In the rows, 128 means zero.
Which row each row swaps with, under one turn or mirror:
The rows were stretched afterwards, more along some directions than others.
Tapag: [ 98 108 116 120 118 135 100 137 127 144  90 129 132 131 147 123]
Nik: [168 138 103 150 137 155 131 140 141 110 122 140 128  95 134 145]
dum: [114 154 136 142 127 119 136 124 157 141 121 113 140 125 124 121]
lam: [123 132 136 166 136 154 117 120 153 138 125 123 147 110 122 113]
Pogog: [134 145 100 140 129 119 132 136 144 152 106 138 132 118 156 115]
Fuzin: [114 121  98 123 119 114 114 138 104 153  98 127 127 139 161 139]
femer: [108 101  94 155 130 138  94 115 157 117 130 161 108  97 135 109]
kapo: [164 170 132 141 127 142 146 138 115 134 137 126 141 117 124 132]
nevuv: [111 122 101 122 119 109 108 134 107 156  97 131 125 143 163 132]
tumu: [153 164 128 157 144 166 122 136 129  98 108 124 122 114 131 145]
Gula: [127 127  94 177 145 159  98 131 141 115 110 142 151 106 138 122]
Mun: [133 169 148 132 161 126 133 133 136 110 132 162 127 108 117 135]
seguf: [119 122  90 172 139 146  99 132 130 135  96 115 154 131 139 135]
tud: [131 157 134 155 146 148 116 123 144  92 115 128 121 132 115 130]
mudop: [136 131 111 169 155 147 120 132 156 126 120 150 152  94 138 129]
nofe: [139 133 107 160 158 141 123 136 149 125 121 148 152  97 138 134]
lopib: [ 96 125  96 129 118 114 108 131 111 155  97 129 119 148 162 128]
lar: [104 107 118 127 126 138  93 136 136 138  92 126 131 131 140 132]
munof: [159 164 158 128 153 142 136 144 115 124 136 146 134 108 107 147]
zope: [125 102 105 150 145 151 102 128 151 118  99 125 126 111 136 146]
boma: [135 124  96 172 143 152  96 140 120 123  94 123 156 126 133 134]
nipiv: [143 123  89 140 141 130 111 145 119 133 109 148 134 115 155 143]
tizi: [113 133  98 147 119 143 114 137 130 126  99 114 132 149 128 144]
Bolim: [105  93 113 131 128 134  92 132 138 142  87 125 130 130 146 133]
Gulum: [122 104 105 153 118 129 109 122 137 138 137 147 126  92 126 110]
gan: [133 101 103 158 124 135 100 112 133 140 139 130 123 106 129 116]
zot: [ 94  96 114 126 127 128  93 130 137 140  89 122 129 135 144 127]
gufo: [ 93 131 119 127 117 107 109 125 114 153 103 125 119 155 152 124]
Mor: [157 145 112 153 132 169 114 150 104 109  89 103 131 120 136 152]
delen: [132 151 125 135 126 125 136 138 150 142 116 106 149 115 133 133]
nelig: [158 122  99 151 137 157 121 139 146 112 118 136 125  96 138 146]
Pidi: [108 128 106 117 121 110 113 139 103 149  97 128 122 145 160 133]
mugab: [158 164 164 134 159 138 136 129 123 126 134 132 138 111 108 143]
busev: [162 144 109 144 131 168 113 154 112 119  89 112 129 120 142 152]
nas: [110 127 100 148 126 159 102 158 123 143  86 144 140 121 160 124]
Zenu: [133 146 162 141 139 147 123 127 128 135 119 113 141 111 123 131]
Vare: [100 100 118 127 125 130  95 128 135 145  87 117 129 132 148 132]
fos: [138 129 111 149 122 124 115 118 118 144 129 132 133 124 134 117]
zilu: [136 155 110 132 120 125 135 146 133 150 115 147 137 110 151 110]
geban: [116  90  94 164 126 140  96 113 143 137 137 142 123 109 120 116]
zefe: [152 167 162 132 151 122 141 133 126 125 136 154 131 105 105 134]
letum: [113 143 107 157 137 157 111 141 127 115 109 142 143 105 149 112]
Ziza: [139 130 104 161 157 142 121 136 149 124 119 152 150 101 138 136]
fata: [161 128 103 150 139 153 124 136 147 110 120 137 123  98 135 143]

Mor pairs with boma
Gulum pairs with zefe
mudop pairs with Nik

